Rows are one point carried round by a steady rotation, each followed by how many steps it has turned.
The counts run from 0 to 404.
[ -7  13   6   2  11 -11   7  23   1  11   2   5  12   8   5  -2   3   5
  -2   8   6  15   8   0  -1  36   2   0 -12 -16  -6  -3] : 260
[ -8 -13   9 -12   6   2   2  -5   5  17  10 -10 -27  16  -5 -30   2   9
  -3   3  -6   3  19   1  -5  -7  -3  -1  -2   4   2  -6] : 34
[ -7  22  -4  13   0 -23  18   3  -9 -13   1  10  -2   6   6  -2 -17   2
  -5  -3   2   6   0   6   9  26 -10  -6  -4 -17  -8   1] : 262
[ 28   3 -10   2 -16   2  -2   4  -2 -14 -11   5  -7  -4   8 -12   1   0
  13   3 -14 -10  -2  16   6  -8 -12  -2   1   4 -30   9] : 342
[  2   5   3  -8 -19  -5   2 -16   2   8  10  15 -21  -9  22  -1   1 -10
   3   6   2  -4  11   8  -5  -8  -6 -20   9  13  -5  -9] : 89
[-11  -7 -10 -13  -2  -5  17   9  11  -8   2   0  -1 -20  -8  -7  -8  -5
   9  18  -1 -20   0   9   2  -7  -6 -19   8   6 -23   0] : 154
[ 12  11   1   1   9   1 -11  -5  13  -4  -4  -6   6  -4  22   2   9   0
   6  -4   8  11 -17 -18   4   8  -5 -11 -24 -14 -14   6] : 324
[-14  -2  -2 -12  11  -1   5 -16   3  -9  -6 -13  -9  20 -20 -23   3  19
  -5  -2   8  10  -5   9   2   8   1  -7  -3 -16  -1   5] : 41
[  4   1  -3  -6  -5 -10   8  -4   9   2  -1   0   4  23  10 -17  -6   3
 -12   2 -19  -8  -3  14   8  14 -21   4  18   7  -6   7] : 247
[ 12   9   7 -19  -3   4   3  -6   7   4   1  13  -7 -11  -5   6   7  10
  17   0  19   9 -21   3   2  -7  16 -10 -13  12   3   7] : 84
[  9   2  -1 -14  -4   7 -16   8  11  23   3  -2 -23  -6   0  -8  18   0
   8  -2  -3   3   0  11   7   1   2  -1  -2  14 -22  -3] : 216
[ -7   0   6  -5  27 -15  10   1  15   8  10   7 -10  10  12  -7  10 -11
 -11  -5  -1   8  -9   2  12  20   0   1   7  -1  -8 -14] : 57
[ -4  -8 -10  -8   7   8  -7 -12  13   9  13  14   4  -5   9  -5 -25   9
  -8   7  12  -1   3 -12  -3  17  -8  -4  12 -22   3  19] : 46
[ 11   9  -9  15 -23   5   5   2  -8  -8 -10   0 -12 -13  -6 -16 -13  12
   4   2  -2   4   3  15  13   8 -21   3   6  -5  -2  26] : 9
[  2   4  -1  13  -9 -10  18  20  -1  -3  -5  -1  25  -3  11 -10 -12   6
   6  16  -6   4   9  -1  -9   9 -15 -10   2  -5 -13  -2] : 132
[ -4  10  -4  17 -17  -2   6  16  -1   0  -6  -7   6  -3  -4 -14   6  11
   9   1  -8  -3 -11   8   8  21  -3   4  -9  -2 -19  16] : 7
[  1   4  -9   8  -2 -12  31  12  -8  -6   2  13  -8  -7  -6  -5  -8   2
   7   6  10 -10   8   6   4 -17   6 -18 -15  11   1   2] : 147
[ 16   5   5   6  -1   8  14   1  13   9  10   6 -10  -2  16   8 -15  17
   8   7   0  11  -1   1   3  -6  -5   3  18 -11 -29   0] : 67
[ -9  -4  23 -16  -1  -9  15   5   9   2   4  -8 -11  -3  -5 -20   1  -1
  18  14  -7   6  -4   0  -5   8  -3  -1  -6  -7  -8 -20] : 281
[ -2  -5  12   5 -20   4 -14  -8 -10   9  -6   8 -15   0 -13 -18  24  11
   5  -6  12  10   5  17 -10   4  -5 -16  -1  -6  12  -3] : 222
[ -4  -4   8 -12 -20  -9 -16  -6   8  13   4  -4  10   7   8   4  11  -6
   7  20   5  -8 -15  13   0   9   1   1  -4 -17 -14  14] : 101
[ 14 -15  10  -7   1  -9 -11   1   0  21  -1   3   7  21  15   3   3 -13
  -7  20  13  10   9  10  -2   3   2  -2 -13  -5  10   7] : 108
[  8  -4   4  -5   2  -3  18  10  -2  -6  -4  18  -5  -8  -9 -29   7   3
  13   0   1 -11   2  -9  -5  -2  -1 -17 -21   3  20  -6] : 149
[  4 -15  -1   2  -3   9   5 -13  -6  -8  -4  -3 -20   1  -4 -25  12   0
   2  20 -14 -10   6   8   6   2   1  11 -12  -1  -4  24] : 159
[ 15   5  -6 -10  -1  16   2  18   1   8 -11  -8 -15 -10 -16  -5  -8  19
   9   7  11  19  16  11   4  -5 -13  -4  -2   4   2  14] : 11
[ 13  -6  -4  -6  -2 -18 -11   4  -5  15   8  13  19  15  18   5  -2 -15
 -10  16  15  -1  12  11  -7  11   5  -1  -4  -6   2   1] : 109
[-11 -18   7  11  12  -2   9   1  22  14   3 -13   3  -9   7 -20  16   4
  -8  -2   9  17 -11  -7   0  -3  -9 -10   7   1  -3 -19] : 186
[  0  19  -4  -3   1 -13  25   0  -5 -18 -10   1   2  -5  -3 -10 -20  16
   1  -5  11  19  -7  -2   3  11  -5 -12   3   6   9   1] : 264
[ 13  -1   0  14   4  -3   1   5  -5   8  -3  -7 -14  -6  -3  -8   4  10
   3 -12  17  36 -12   6   8   2  13   0 -17   3  -4  -4] : 201
[ 18  18  -2  -4   9   1  12  19  -3   4 -14  -5  -9  15   1 -19  28  11
  -3  11   8   9   6   3  -5  -1  -8   3   1  -2   3  -6] : 128
[ 24   2  -5  -5 -21   2  -1   4  -2  -4  -5  -3 -11 -11   7 -13  -9  -1
  15   2  -5  -5  -2   8   3 -15 -23  -6   7   2 -19   1] : 343
[ 10   6   8   5  -6   5  13  -1  13  17  15   3  -9 -16  14   0 -14  20
  11   3  13  10  -7 -11  -8  -5  -4  -1   9 -16 -20  -2] : 68
[ 10   9  -5   5   3  -6 -10  -8   5  -4  -2 -12   2  -6  25  -5  11  -7
  -2   0  12  14 -21 -13   9  16  -4   4 -22  -8 -13   9] : 325
[  3  10   2 -10 -12  -5   8 -18   6  -7   1  14 -13 -20   5  14 -10  -3
  12   3  15  10 -10  12  11  -3  -1 -16   6   6  -4   9] : 82
[ -3   8   1  10  -8  -1  11  15   1 -11  -9   1  20  -8  10  -7  -9  13
   8   9   1   5  10  -7  -7   8 -30 -18  -4 -16  -4   2] : 133
[-12 -23  12  -8   2  -9   2   0   7  26  14  -9 -17   9  -5 -26   1   0
  -2  12  -6   3  12   9  -2   5  -1   4  -2   0   1  -9] : 35
[ 10   1  18   4  -7   5   4  11  11  -2 -16   7   3  -3  -5  -6  29  -1
  16   0   0  -6 -19  12  12  -3  -4 -13 -11  -2   1   3] : 339
[  3   8   1   7   3  17  13   5   3   8   4  12 -18 -10 -15 -15  12  28
   9  -4   8  -1  -4  -5  -4   3  10  -1  -8  -8  -3  10] : 403
[  9  -4  -7   4  -4   3  15 -20   8  -1   8   8   4   1   9  -9   3  12
   0  14  15 -18 -23 -12  -5 -21   6   0  12  -4  -2  14] : 307
[  5   0   5  -6 -13  -1  -9   8   9  29  10  -3 -23   2   7   3   9  -2
  10   6  -7   1   1  18   8  -1   5  -5  -6  14 -30  -2] : 217
[ -9   0 -16  14 -10   1   3  -1   5   3  -2  -8  17   3   1 -11 -17  17
  -8   4   0 -10  -5  -5   3   7 -20  -6   0 -15 -10  23] : 379
